In the rows, 128 means zero.
Each run below is a few steps of one of 7 hidden systems, one row a step.
trace 1, Non, 8 rows:
[[ 88  76 138 179  94 164 171 107 187 148 138 161  80 120 167 127 108 148
  117 183  81 145 152  84 120 115]
 [110 145  91 158 164 168 105  96  97 179 134 119 163 108  59 124 170 167
  178  75 114 108 100 151 122 129]
 [199  93 118 102 137 127 100 174  97 117 124 157  82 116 146 103 156  53
   92 146 142 113  87  99 115  90]
 [ 91 136 187 109 141  90 147 110 142 123  97 105 172 170 110 114 144 120
  122 157 171 126 139 128 191 188]
 [106 180  75 113  87  78 139 131 135 125 133 172 102 124 153 184 104 111
  139 121 117 133 141 172  97 108]
 [ 87  73 142 180 118 172 154 106 167 162 142 142 103 120 127 111 128 145
  129 165  98 133 134  78 135 125]
 [140 149  88 133 164 142 109 121  88 163 128 131 148 113  75 130 177 134
  172  87 130 106 101 154 119 124]
 [170  95 138 106 133 113 116 156 120 119 114 151  89 134 161 105 150  68
   90 168 145 122  97  94 135 114]]
trace 2, moden, 8 rows:
[[107 101 103 169 194 172  65  87 123 171 150  84 133 115 133  89 150 210
  141 112 126 143  51  73 148 148]
 [231 141 141 114 144 143 116 183  82 106  60 171 123 121 104 150 142  64
   93  91 133  98 128 183  89 106]
 [ 97 114 171  60  94 124 120  84 138  78 177  72 159 149 174  46 116 129
   95 168 136 129 116 104 185 104]
 [ 95 193 116 153 118  90 104 158 135 121 110 123 143 133  95 220  64 149
  123  65 149 142 159 169 117 176]
 [160  89 107 133  95 180 177 120 152 110 185 136 102 104 173  99 118 168
  158 146  66 142 167 112  92  66]
 [134 124 122 170 205 153  55 125 109 159 109  92 140 124 104 127 138 179
  120  84 150 134  64 100 142 174]
 [220 137 146  80 114 141 147 154  95  82  96 159 129 126 143 114 138  77
  105 120 112 103 145 185  98  74]
 [ 69 131 161 100 114 117  85  91 144  98 163  64 156 149 159  88  87 158
   87 138 150 143 101  97 184 144]]
trace 3, lat, 8 rows:
[[201 116 105 152 117 135 139 214 125 110 139 150  87 106 114 183  96 109
  132  95 124 137 172 121  77 114]
 [143 100 166  89 142 161 132  88 127  97 164  69 169 140 151  39 146 170
  134 146 125 131 119 106 168 114]
 [157 171 112 150 159 107  75 164 119 118  83 131 119 129 138 197  87 150
   96  74 146 143 108 152 105 166]
 [129 112 168  96  66 168 160 102 143  82 148 128 139 130 155  85  98 115
   96 146  88 117 165 149 128  69]
 [ 80 145 104 158 144 131  61 132 126 142 166  78 143 119  93 151  90 175
  126  73 150 143 101 101 142 160]
 [211 111 128 119 106 150 165 182 127  85 149 141 110 113 141 136 108 119
  136 115 106 131 183 138  88  87]
 [119 117 154 114 157 148  85  94 128 110 149  62 161 140 151  74 119 186
  112 124 140 142  90  97 167 143]
 [176 161 126 143 129 131 108 170 121 100  89 147 118 122 132 188  79 133
   97  76 121 133 146 173  87 129]]
trace 4, Bove (8 x 26):
[[187 135 128 163 117 132 102 206 144  88 104 146  83 118 158 207  38 132
   73  86 123 154 157 131  76 133]
 [128 123 164 105 111 206 152  49 135  95 151  89 181 129 157  50 119 204
  133 122  68 124 142 162 135  79]
 [144 151  91 145 137 135  14 174 103 108 150  94 109 103 126 171  57 140
   70  46 148 140  76 112 104 127]
 [194 103 204 100  91 195 178 139 133  57 133 107 163 130 130  87  91 131
  104 119  95 115 203 159 120  82]
 [112 161  95 109 143 121  49 116 124  93 192  45 151 126 167 124  70 218
  122  74 145 164  89 109 139 139]
 [200 128 156 148  95 177 140 176 138  73 103 149 112 114 149 169  49 136
   80  88  89 135 186 165  71  94]
 [117 128 141 104 125 192  87  64 124  92 181  52 173 123 163  54  97 216
  116  98  95 137 100 126 147  92]
 [188 150 126 143 123 152  54 200 107  78 127 106 118 108 117 184  38 131
   64  40 136 137 134 141  86 119]]
trace 5, Gogi, 8 rows:
[[157 120 191  95 133 147 147  99 122 102  80 133 156 151 148  78 153 113
   96 154 121 112 126 155 153 123]
 [ 72 176 116  93  92  76  91 116 130 109 141 118 135 142 143 149  92 110
   96 117 150 130 112 147 147 132]
 [120 114 134 151  88 133 178 157 163 117 155 137 114 124 117 160  91 133
  146 133 113 141 196 116 114 126]
 [125 114  93 144 154 157 116 118 118 154 179  96 142 110 100 109 150 171
  177 105 123 131 111 101 130 124]
 [204 118 125 140 167 144 108 159 107 125  85 152 108 121 142 137 143 122
  108 114 126 125 103 133 103 126]
 [122 132 173  91 120 133 133  86 127 106 107 121 159 148 152  81 140 124
  101 151 124 118 118 150 159 119]
 [ 89 165 117 118  94  89 103 139 134 112 138 128 124 133 130 169  83 112
  103 107 144 133 131 142 130 136]
 [128 105 132 144 101 147 176 141 152 120 167 126 125 121 116 130 114 140
  159 136 109 135 184 113 120 116]]
trace 6, lat (8 x 26):
[[176 121 142 135 133 122 160 187 129 110 132 123 135 129  95 157 119 119
  150 111 147 132 183 127 119 147]
 [139 138 119  89 137 119 129  96 130 106 150 105 141 138 186  88 141 168
  142 146 122 144 110 128 143 117]
 [132 131 141 169 142 137 108 140 144 133  84 145 110 131 138 168  93 145
   92 112 125 139 122 130 116 156]
 [125 130 132 109  93 167 135 101 115 117 148 132 145 115 117  97 128 116
  124 116  96 106 136 159 120  74]
 [112 120 118 138 131 116  82 159 126 129 161 101 120 123 105 141 105 120
  112 109 162 135 110  84 142 147]
 [175 129 141 115 124 131 175 151 131  99 134 125 144 133 127 131 127 137
  154 124 121 130 179 148 118 121]
 [118 133 119 119 144 124  96 101 133 121 139 106 126 132 175 108 120 166
  115 133 128 145  89 110 141 132]
 [148 127 148 159 126 154 131 146 133 123  93 148 122 122 116 159 101 128
  105 104 113 124 147 148 107 129]]
trace 7, povu, 8 rows:
[[ 86 137  89  88 117 131 132  51 116 151 169 129 142 124 153  66 182 139
  166 158 102 116  87 139 144  83]
 [147 107 139 171 148 116  80 200 128 138  95 141  88 124 101 179  99  84
   76 111 169 132 110  85 124 169]
 [120 133 148  87 109 128 210  79 130 131 125 146 166 144 120  84 185 116
  178 169 107 106 166 172 146 106]
 [ 90 129  82 148 142  88  56 146 134 150 151 122  84 122 150 159 106 126
  100 128 161 150  67  71 136 154]
 [157 112 167 148 124 151 209 137 138 139  78 173 137 135  88 139 160 103
  154 146 104 108 191 162 116 131]
 [ 75 129  82 109 134 112  79  83 119 155 171 113 119 123 154  89 155 136
  131 147 135 129  55  94 152 113]
 [166 112 159 161 138 121 145 192 129 135  72 166 108 131  85 178 124  74
  107 124 149 118 158 128 116 161]
 [ 81 131 118  87 113 115 162  61 133 142 156 128 147 138 151  72 177 132
  165 177 114 119 116 135 159 105]]
trace 8, moden:
[[176  82  83 144 129 143 185 162 148 133 195 134  90 106 149 122 148 159
  198 155 103 151 167  78  99 102]
 [163 113 137 161 223 131 106 120 120 163  71 124 131 142 136 118 180 171
  138 135 148 138  73 104 145 186]
 [165 149 144  83 110 121 136 110 100 112  65 185 123 136 157 111 158  62
   88 147 112  98 109 194 116  86]
 [ 32 125 159 111  75 116  97  97 148 119 159 100 139 140 120 107  89  96
   75 145 144 121 117 102 176 129]
 [106 152  99 149  98 113 157 167 133 138 163 134 136 115  60 190 106 121
  177  89 132 127 191 147 107 136]
 [161  79  94 144 154 136 157 144 148 142 178 124  94 118 168 107 153 167
  177 165 117 155 127  64 120 122]
 [162 132 145 153 198 131 118 122 113 157  50 146 137 141 119 134 175 141
  126 125 141 120  92 141 134 174]
 [130 136 136  77  91 120 131 100 112 111 108 166 118 134 163  95 147  66
   90 160 111 103 107 164 129  76]]
trace 9, Gogi:
[[222 109 111 161 199 143 129 195 115 130 134 107 127 117 103 152 144 172
  176  88 147 146 143 101 106 163]
 [196 136 133  92 172 151 132  80 108 112  88 132 145 135 195  75 174 174
  134 139  98 128  89 166 121 106]
 [ 94 161 162 122 113 123  69  99 135 101  78 129 133 143 169 142  70 129
   35 113 128 129  92 158 140 138]
 [ 92 139 153 111  47 141 158 129 140  96 162 124 149 124  93 136  78  95
  117 110 109 113 194 160 124  90]
 [128 109  94 133 125 128 108 170 133 115 224  71 126 112 106 130  99 157
  162 100 149 148 142  69 132 128]
 [223 123 123 147 187 154 150 162 116 121 108 124 139 123 126 139 150 180
  172  97 121 140 147 141 101 144]
 [156 140 134  99 152 152  98  75 113 106 105 120 139 132 196  79 139 170
  100 129 103 131  74 153 130 104]
 [108 158 170 127  98 135  94 125 131  95  88 129 139 137 133 153  64 115
   52  99 126 122 131 165 129 133]]
trace 10, Non, 8 rows:
[[126 156 141 113  93 127 145 104 150  92 107 147 128 138 186 140  86 147
  100 131  94 136 149 175 111 108]
 [ 81 120 133 157 102 177 104 107 144 130 161 103 136 112 109 125  81 160
  110  98 103 128 132 118 127 112]
 [174 112 115 131 132 164 123 167 104 118 170 107 139 106  81 120 130 124
  152  87 127 118 146 121 111 101]
 [181 109 140 100 158 118 123 152 126  98 149  91 133 139 157  97 137 146
  133 140 153 145 122  92 146 140]
 [154 161 151 118 143 112 129 130 135  96  91 120 147 149 159 151 101 163
  113 111 134 142 145 162 129 156]
 [117 137 138 118  90 151 125 104 143  96 140 125 130 124 164 120  83 147
   98 120  95 131 139 149 119  93]
 [116 118 135 153 118 168 105 138 131 122 165  92 142 114  91 128  90 153
  122  87 123 128 141 112 128 123]
 [189 117 122 110 135 143 133 161 112 100 166 103 137 118 120 111 130 138
  152 107 130 129 148 122 119 108]]
trace 11, lukig, 8 rows:
[[166 124 211 120 172 137 118 136 117 106  58 106 170 159 111 108 135 121
   85 125 163 116 125 141 167 176]
 [112 195 109  62  80  70 132 110 125  85 134 140 139 143 175 144 105 112
  119 127 129 130 139 191 124 104]
 [ 66 111 138 179  96 147 129 132 178 129 167 105 118 124 122 158  60 169
  119 122 117 153 165  88 134 148]
 [166 132  81 143 151 169 143 133 102 151 158 125 145 101  83 127 161 162
  198  83 104 117 141 148  96 103]
 [191  83 130 120 156 149  89 150 118 112 135 121  93 121 179  88 137 121
   91 146 133 136  78  75 126 109]
 [154 149 192 111 150 130 136 121 119 102  63 120 175 155 116 125 130 127
  102 116 144 116 142 174 151 160]
 [ 94 173 101  85  78  88 113 114 134  94 160 127 124 131 173 142  85 124
  111 124 123 137 128 156 124 102]
 [102 106 143 181 115 161 139 145 159 133 157 106 131 119  95 154  80 166
  135 106 118 141 171  99 125 147]]
trace 12, Bove (8 x 26):
[[134 180  76 108 124  73 170 134 134 122 147 138 137 134 142 171 133 160
  198 116 128 146 165 168 111 138]
 [121  91 118 164 128 148 134 110 162 148 118 165  72 122 191 124 124 143
  106 174  94 144 104  90 114 116]
 [117 143 136 152 155 166 110  97 101 163  84 138 161 123  72 127 158 133
  129  92 117  99 105 169 129 136]
 [142 117 118  79 101 105 106 155 101 112 160 134 112 122 122 103 145  48
  105 143 152 108 107 112 137  90]
 [113 117 174 139 140 107 159 144 156 121 123 101 152 154 106 137 119 143
  139 144 160 141 168 103 168 187]
 [124 163  68 116 116  96 154 119 132 136 149 154 116 122 153 155 139 146
  179 129 110 138 138 156 103 112]
 [124  86 136 171 144 160 123 121 149 154 105 153  94 122 149 121 132 131
  100 156 109 131 103  91 125 130]
 [131 149 128 119 144 141 120 111  94 146 107 133 162 126  79 118 166 114
  143 102 131 100 114 168 132 126]]
trace 13, lukig:
[[ 95 126 117 159 160  97 106 144 136 162 124 121 121 137 101 157 136 135
  139 127 164 138 108  91 151 186]
 [151 123 113 123 118 128 184 125 130 144 108 187 108 126 139 131 167 100
  156 160 102 115 148 154 105 100]
 [ 71 113 130 140 138 126  91  97 133 158 129 122 121 133 129 106 142 123
  105 152 140 125  76  91 163 144]
 [138 137 128 134 119 113 153 156 116 145  94 174 120 129  82 165 148  68
  136 124 136 106 150 157 115 131]
 [ 80 109 119 105 107 109 143 100 143 140 168 128 119 135 144  91 151 108
  139 178 132 127 116  95 159 114]
 [116 130 120 167 156 104 132 154 133 166  96 152 116 131  89 174 146 116
  144 127 152 130 128 117 131 177]
 [121 117 109 111 111 126 167  98 129 149 131 172 111 126 148 102 174  98
  148 176 104 114 121 137 123  91]
 [ 82 115 134 155 146 115  95 126 132 167 108 134 116 135 100 139 141 104
  105 140 155 122  90  95 156 165]]
trace 14, povu (8 x 26):
[[129 134 124 142 157  95  82 122 145 132  73 157  82 141 210 150 113 136
   68 155 139 152  65 108 130 158]
 [ 79 151 164 144  92 147 166  89 136 147  73 174 152 135  86 147 129  98
  115 126 100  96 160 196 127 124]
 [ 62 110  84 120  86 122  93 126 123 150 207 119 106 107 101 110 125  86
  128 135 137 118  99  81 141  91]
 [173  88 152 156 161 125 166 192 133 141 125 124 128 132  71 143 153 110
  162 136 161 129 169  88 137 170]
 [145 140  93  94 160  96 148  89 121 142 125 142 127 139 184  96 194 154
  172 169 123 137  93 136 136 125]
 [120 128 143 165 143 117  96 136 141 144  60 167  93 134 150 167 110 109
   67 136 134 132  95 124 124 160]
 [ 72 139 142 116  86 140 164  83 127 148 121 156 151 130  88 111 152  88
  137 141 105  94 147 170 140 100]
 [ 92 104  96 135 118 105  92 161 128 150 183 117  97 116 101 136 123  89
  126 135 162 130 105  64 144 132]]

Which system made each of these runs?
trace 15, 2 rows:
[[131 144 134 143 123 127  99 132 154  98 109 126 109 131 191 160  60 170
   78 112 114 156 122 131 112 137]
 [124 124 163 137 102 195 146 102 133 109 138 111 163 119 103 105 100 157
  121  98  88 115 166 160 121  97]]

Non
trace 16, 2 rows:
[[101 134 120 164 135 131 178 120 140 170 113 154 141 128  76 157 155 139
  182 128 119 119 164 148 123 152]
 [127 102  80 135 137 136 105 121 119 161 152 154  85 108 146 106 163 110
  135 150 115 125  75  92 117  96]]

Gogi
trace 17:
[[134 110 152 156 158 145  97 124 135 138  83 139 112 133 148 127 125 135
   82 137 129 131  90 109 135 151]
 [117 155 144  99 104 132 135 106 109 121 112 139 159 133 101 116 140  96
  119 115 122  99 135 179 135 106]]

Non
trace 18:
[[178 131 101 162 117 170  80 168 120 112 115 156  85  96 145 172  68 130
   77  76  95 133 116 142  66  91]
 [134 109 193 107 111 200 138  90 119  94 145  82 189 131 100  56 121 147
  113 110 105 104 151 148 154  94]]

povu
trace 19 (2 x 26):
[[124  97 127 149 150 126 186 127 119 192 100 178 122 128  62 115 221  74
  182 170 134  96 135 121 139 138]
 [104 107  98 119 161  77 107 119 118 179 115 160  89 136 143 106 204  73
  129 192 164 121  52  78 159 147]]

povu
trace 20, 2 rows:
[[ 68 139 101 111  97 117 112  89 120 154 142 154 117 122 126 114 147  88
  120 146 119 109  92 137 136  96]
 [100 102 139 158 117 123 133 165 136 155 128 143 111 126  69 152 130  76
  123 137 152 117 142  93 140 149]]

lukig
trace 21:
[[131 171  96 179 172 153  88 120 110 161  88 135 144 113  94 179 121 185
  143  54 113 127 105 171  98 154]
 [173  99 140  96  89 181 127 122 109 100 136 155 106 110 155  76 131  78
   84 142  86 101 118 141 104  41]]

povu
trace 22:
[[114 162  79 117 116 130 113 107 121 127 166 120 135 114 141 133 117 165
  152  98 106 132 119 154 109 100]
 [163  96 142 162 141 163 106 164 136 118 128 121 106 118 130 135  96 139
   99 111 124 138 127  95 115 131]]

moden
trace 23, 2 rows:
[[112  97 155 126 123 126 212 108 164 134 151 121 146 145 128  98 158 151
  183 181 121 135 179 107 158 144]
 [119 155  55 153 166  92 104 132 124 171 124 153  97 118 143 174 150 154
  164 117 134 145  87 123 108 152]]

Bove
trace 24 (2 x 26):
[[ 35 101  97 154  72 124 157 118 178 146 229 107 109 116 118 132  96 152
  166 153 117 149 164  63 143 120]
 [171 104  80 190 196 153 141 163 114 187 132 140 115 104  70 152 182 162
  206 102 130 128 126 103 102 153]]

lukig
trace 25 (2 x 26):
[[ 81 187  98  88 120  26 139  98 131 146  73 188 110 158 176 162 164  83
  127 175 151 127  96 172 143 153]
 [ 12 110 140 182  69 123 164  95 184 175 115 183  93 130 111 162 110  96
  111 175 103 124 150 112 139 139]]

lukig
trace 26, 2 rows:
[[201 143  67 104 160 102 135 136 114 124 126 159  96 121 199 132 164 150
  162 138 113 145 100 142  91 106]
 [119  92 196 153 145 159 123 103 147 133  67 141 125 146 145 100 132 122
   67 165 123 122 105 110 155 152]]

lat
trace 27:
[[167 145  98 168 156 114  86 175 147 108 119 122  88 122 186 194  62 190
  105  93 132 173 120 108  92 160]
 [183 110 167 140 144 222 156  87 125 112 103 121 162 121 139  78 136 187
  131 111  65 118 144 167 111  91]]

moden
trace 28:
[[101 154 105 142 113  96  90 176 139 111 176  90 127 123 101 188  60 144
  127  78 163 150 148 108 127 159]
 [194 104 126 145 138 164 193 146 147 109 150 124 131 120 147 125 130 188
  182 126  92 148 186 127  98 114]]

moden
trace 29:
[[103 123 127 163 169  96  67 129 128 173  51 173  78 136 151 154 146  90
   62 156 156 127  44 100 140 173]
 [ 85 146 168  97  85 124 186  95 114 145  93 168 169 143  56 112 177  46
  138 148 125  77 165 192 151 112]]

Bove
trace 30 (2 x 26):
[[137 129 130 158 151 114 112 149 152 120 115 119 111 136 159 162  94 169
  115 122 139 159 126 104 128 168]
 [131 140 129 129 119 165 158  92 123 133 118 142 153 121 116 114 144 148
  151 115  89 112 145 175 114 100]]

Gogi
trace 31, 2 rows:
[[125 162 125 112 128 102 108 155 118 104 158  84 161 134  94 152 101 141
  140  86 163 134 148 135 143 154]
 [173 126 119 124 123 126 162 147 151  96 146 127 114 129 180 140 104 168
  147 133 108 155 163 128 105 119]]

moden
trace 32 (2 x 26):
[[149 137 104 170 183 104 122 157 143 147 113 121 118 132 135 178 126 185
  159 110 147 159 125 108 121 189]
 [162 127 121 128 131 164 157  93 125 136  89 178 115 122 168 109 157 135
  131 146  75 117 118 169  97  85]]

povu
trace 33:
[[188 104  55 132 163 112 140 164 137 131 193 117  87 112 181 130 145 181
  195 141 126 167 121  72 101 120]
 [190  98 169 169 199 182 131 110 134 139  48 138 130 135 162 106 155 185
  111 136 103 136 103 125 125 156]]

lukig
trace 34, 2 rows:
[[100 126 119 146 113 110 112 161 124 151 131 147 109 121  81 162 122  74
  116 120 150 116 127 113 129 138]
 [131 120 126 104 114 115 180 129 131 127 161 126 144 135 111 108 162 114
  178 153 132 123 163 126 142 120]]

lat
trace 35 (2 x 26):
[[117 131 128 135 113 122 116 129 117 152  72 196  95 126 122 146 145  52
   82 146 123 100  99 152 114 111]
 [ 66 111 160 114 110 127 141 100 129 149 144 114 158 140  72  90 161  88
  134 154 147 102 131 113 178 136]]

Bove
trace 36, 2 rows:
[[148  90 125 168 180 134 139 143 142 157 123 124 113 130 124 126 156 159
  156 147 139 145 119  77 136 166]
 [163 140 121 115 152 128 136 103 109 142  75 169 123 132 155 116 177 117
  130 143 111 114  97 166 116 115]]

lukig
trace 37 (2 x 26):
[[168 126  61 161 158 124 198 151 133 171 149 161 111 110 105 163 182 167
  239 126 108 138 169 133  88 130]
 [167  78 120 154 187 173  95 100 124 156  97 146  88 120 190  79 171 155
  103 162 104 133  47  84 124 116]]

povu
trace 38 (2 x 26):
[[124 157 162  93 110 131 123 128 103  99 133  94 186 136  72 115 122 109
  124  89 147 103 153 169 151 127]
 [136 136  97 103 102  86 127 167 144  91 188 108 108 128 165 147  89 134
  137 130 145 155 149 103 123 122]]

lukig
trace 39 (2 x 26):
[[ 79 189 166  96 134  51 104 133 122 114  85 108 175 170  97 164 111  99
  103 116 195 123 129 164 181 198]
 [ 96 143 102 113  41  92 189 134 164 111 152 186  84 125 168 169  95  91
  133 164  96 137 189 150  97  87]]

Non
trace 40:
[[149  76 109 153 147 185  86 144 107 152 166 116 105  98  98  91 146 117
  122 114 122 115  86  72 121  96]
 [194 124 163 105 168 122 120 160  94 115  82 128 148 143 102 114 164  87
  112 122 162 108 118 140 143 148]]

Gogi
